rotation ticks, each row followed by its count of ticks
The counts run from 0 to 217.
[148 126 148 161 132 124 127 148 176 109 115 151 124 153 125 150 116 141
  63 148 157 113 100 152 155 158 128 167  84 129 141 164 147 181 112 158
 168 111 123  98 109]	11
[125 146 157 190 151 108 164 148 141 136 152 135 170 143 107 142 161 111
 121 135 129 120 111 181 145 133 141 108  62 115 137 125 142 178 127  96
 132 127 118 127  78]	171
[122 160 154 162 135 124 163 167 152 156 136 130 124 105 133 152 134 121
  59 127 158 126 127 176 137 143 137  91  75 108 161  92 105 175 134 135
 158 134 125 147 111]	163
[160  91 140 178 170 103 160 132 133 119 150 133 155 143 117 118 163 113
 127 147 128 110  91 149 145 144 128 135  56 133 130 191 173 151 123 111
 146 119 123 127  90]	177
[141 101 138 189 160 107 149 164 127 166 153 125 155 160 132 132 153 116
  80 119 112 140 102 162 112 108 153  88  78 130 157 127  84 152 132 107
 120 129 145 124  76]	24
[183  93 127 132 139 129 167 121 116 103 141 157  74 121 161  95 115 138
 107 106 132 128  86 115  99 165 108  75  91 115 137 161 133 143 125 162
 124 137 133 152  92]	128
[157 138 144 164 107 111  97 134 161 116 116 150 161 172 164 144 141 110
  87 163 106 113 150 148 142 140 173 203 112 135 114 150 123 126  98  88
 152 125 110 107 127]	204
[148  94 148 166 151 125 144 159 161 117 128 141 109 126 144 132 139 129
  34 151 134 131  89 141 148 129 130 128  77 129 166 145 126 164 124 150
 166 137 135 115 106]	15
[162 138 135 121 112 108 107 101 133 122 141 148 158 152 173  89 121 139
 161 132 126  84 145 143 122 183 162 153 152 110  68 176 145 126  93  96
 107 153 125 146 132]	91
[145 175 132 155  94  80 136 134 134 183 119 105 160 126 145 127 107 133
  99 145 121 114 147 130 111 123 162 175 108 131 127  98  46 128 120 115
 149 100  98 139 138]	53
[163 146 153 153 143 116 149 128 165 107 133 151 155 139 124 174 136 115
  81 155 121 128 138 147 157 167 119 184  70 116 110 135 159 155  92 119
 177 134 104 112 106]	6
[145  85 129 168 164 128 115 143 150 139 132 130 142 171 138 115 153 131
 112 134 154  84  90 163 136 160 147 126  83 127 137 223 158 148 135 129
 139 120 145 139 118]	181
[166 129 115 132 144 135 160 121 105 164 140 137 104 145 143 127  96 145
 117  74 134 123 113 126  72 176 111  55  89 111 117 142  89 135 133 154
 112 118 137 162 104]	134
[135 107 131 150 119  76 151 131 109 171 147  98 136 112 152  51 101 157
 134 132 152  93  88 132 109 124 156 100 139 121 130 147  77 156 132 145
 101 135 135 156 111]	77
[156 175 119 136 134 134 145 108 122 160 141 149 143 177 132 168 115 129
 147  78 123 118 156 148  80 190 125  95  75 107  86 130 108 129 128 112
 116 108 113 160 108]	141
[157 159 141 169  83  57 151 131 132 107 125 134 154 122 141  92 124 125
 137 174 121 105 112 128 148 115 159 195 110 130 129 128 121 154 108 109
 153 109  80 113 109]	62
[150 108 140 178 166  94 161 130 139 126 146 130 164 146 102 119 148 123
 138 136 135 111  86 146 143 144 123 140  58 133 124 189 164 161 121 120
 140 110 117 117  88]	176
[143  84 130 156 172 132 109 151 141 191 140 108 138 155 167 124 147 131
  67 124 138 108 122 152 113 155 159 113  98 131 137 189  97 117 135 119
 142 137 157 166 142]	188
[155  92 142 173 165 119 132 146 142 125 144 136 149 155 137 117 171 117
 113 144 137 104  97 161 150 148 146 125  69 131 137 203 174 142 133 109
 138 128 136 139 107]	179
[131 115 135 187 158 108 137 160 127 169 150 129 161 177 127 134 150 116
  94 115 111 137 101 163 109 112 159  94  78 125 150 138  84 149 134 106
 110 118 143 122  81]	25
[187  91 108 156 139 112 128 121 124 141 118 131 131 160 163 114 146 117
 115 140 109 105 118 109 110 143 144 171  75 147 123 205 128  92 122 111
 152  98 118 145 138]	38
[145 118 137 166  95  90 128 149 145 136 109 128 108 138 158  92  96 148
  62 155 139 111  88 124 123 111 166 157 127 141 166 138  71 162 128 159
 143 105 125 108 117]	215
[177 170 125 132 136 123 160  98 121 148 141 148 148 153 127 168 115 125
 147  93 119 123 158 136  94 189 105 124  61 108  77 135 126 116 113 106
 137 107  99 157 112]	143
[188 113 132 106 115 110 127  91 132 114 137 138 131 112 176  93 105 145
 120 143 131  98 138 111 128 188 134 174 141 114  76 168 141 113  84 131
 138 159 115 152 137]	95
[131 117 125 193 156  98 130 153 124 168 145 130 166 188 123 139 140 120
 107 116 115 127  98 164 102 120 158 100  85 133 139 148  83 151 134 104
 104 111 139 120  82]	26
[170 137 129 127 152 133 168 117 109 166 157 142 121 132 149 141 127 121
 120  85 109 139 144 134  78 173 116  58  74 108 110 117  95 115 129 109
 116 140 125 178 102]	137
[171 177 135 131 118 151 136 122 147 115 124 169 132 157 153 170 141 110
 130 116 125 109 169 156 111 199 125 130  72 112  97 142 159 128 119  90
 150 120  99 159 123]	147
[161 133 136  97 103 136 105 115 151 122 128 147 106 132 199 101  95 151
  79 130 149  97 142 132 125 187 152 144 166 106 100 143 121 144  95 145
 131 162 133 153 148]	99
[161 109 122 180 145 115 117 135 125 134 134 147 160 201 149 133 170 108
 134 127  95 111 119 152 108 134 163 139  74 140 120 194 130 118 129  78
 121 109 125 133 105]	33
[139 119 139 150 130  84 148 129  99 167 170 111 165 123 166  65 134 131
 143 125 123 105 123 151 108 130 167  88 140 108 110 132  87 135 115  94
  87 168 133 167 106]	81
[161  67 122 156 174 117 139 133 136 168 137 105 132 140 140 107 138 137
  93 133 145 100  94 127 124 158 127 134  74 135 133 213 128 126 130 145
 152 122 149 147 130]	184
